M = [127 152 140 143 110 125 133 104 140 129 150 137]
M[0] => 127
M[1] => 152
M[11] => 137

W =
[[132, 125, 129, 123, 120, 122, 132, 125, 127, 131, 136, 141, 147, 135, 140, 107],
 [125, 132, 130, 128, 129, 132, 134, 123, 128, 120, 133, 140, 137, 135, 139, 106],
 [131, 127, 133, 122, 122, 126, 135, 124, 126, 129, 137, 141, 145, 135, 141, 107],
 [128, 130, 132, 125, 126, 130, 135, 124, 127, 123, 135, 140, 140, 135, 140, 106],
 [136, 118, 137, 111, 112, 119, 138, 125, 123, 135, 141, 141, 151, 135, 145, 107],
 [136, 122, 137, 115, 117, 123, 138, 124, 124, 135, 141, 141, 151, 135, 145, 106],
 [125, 132, 131, 128, 129, 132, 134, 123, 128, 120, 134, 140, 137, 134, 139, 106],
 [131, 127, 132, 122, 122, 125, 135, 124, 126, 129, 137, 141, 145, 135, 141, 107]]
W[0][0]: 132
W[1][12]: 137
W[4][2]: 137
W[4][4]: 112
W[7][11]: 141
W[6][10]: 134
W[5][0]: 136
W[4][11]: 141
W[2][8]: 126
W[1]: [125, 132, 130, 128, 129, 132, 134, 123, 128, 120, 133, 140, 137, 135, 139, 106]
W[5][13]: 135
W[:, 7]: [125, 123, 124, 124, 125, 124, 123, 124]
W[1][11]: 140
W[2][6]: 135
W[5][15]: 106
W[0][13]: 135
W[3][8]: 127
W[7][9]: 129
W[5][12]: 151
W[7][6]: 135
W[2][3]: 122
W[6]: [125, 132, 131, 128, 129, 132, 134, 123, 128, 120, 134, 140, 137, 134, 139, 106]
W[0][3]: 123
W[1][6]: 134
W[5][2]: 137
W[4][14]: 145
W[6][2]: 131
W[6][9]: 120
W[2][9]: 129
W[3][9]: 123
W[2][12]: 145
W[:, 6]: [132, 134, 135, 135, 138, 138, 134, 135]
W[4][0]: 136
W[2][11]: 141
W[7][1]: 127

a = [[136, 128, 146, 125], [134, 129, 150, 126], [128, 127, 109, 128]]
a[0, 0] => 136
a[1, 2] => 150
a[0, 3] => 125
a[0] => [136, 128, 146, 125]
a[0, 2] => 146
a[:, 2] => [146, 150, 109]
a[2] => [128, 127, 109, 128]

grid = [139 150 152 143 131 124 123 153 111 122 120]
grid[0] => 139
grid[3] => 143
grid[9] => 122

arr =
array([[124, 126, 145, 138, 153, 125, 119],
       [138, 136, 125, 138, 131, 142, 125],
       [134, 115, 122, 137, 146, 144, 116],
       [146, 136, 143, 121, 145, 124, 124],
       [119, 122, 135, 124, 126, 133, 123],
       [122, 124, 111, 108, 116, 149, 141],
       [135, 111, 120, 119, 140, 131, 130],
       [137, 148, 127, 127, 118, 107, 104]])
arr[-8, 0]: 124
arr[-5, 0]: 146
arr[-3, -1]: 141
arr[-6]: [134, 115, 122, 137, 146, 144, 116]
arr[-1, 6]: 104
arr[-3, -3]: 116
arr[2, -3]: 146
arr[3, 1]: 136
arr[5, -4]: 108
arr[6, 2]: 120
arr[6, 4]: 140
arr[1]: [138, 136, 125, 138, 131, 142, 125]
arr[6, -1]: 130
arr[7, -6]: 148
arr[2, -1]: 116
arr[-2]: [135, 111, 120, 119, 140, 131, 130]
arr[0, -3]: 153
arr[2, -2]: 144
arr[1, 3]: 138
arr[-5, 3]: 121
arr[4]: [119, 122, 135, 124, 126, 133, 123]
arr[7, -7]: 137
arr[4, -6]: 122
arr[4, 4]: 126
arr[2, -4]: 137
arr[-5]: [146, 136, 143, 121, 145, 124, 124]
arr[-7, 6]: 125
arr[3, 5]: 124
arr[3, 6]: 124
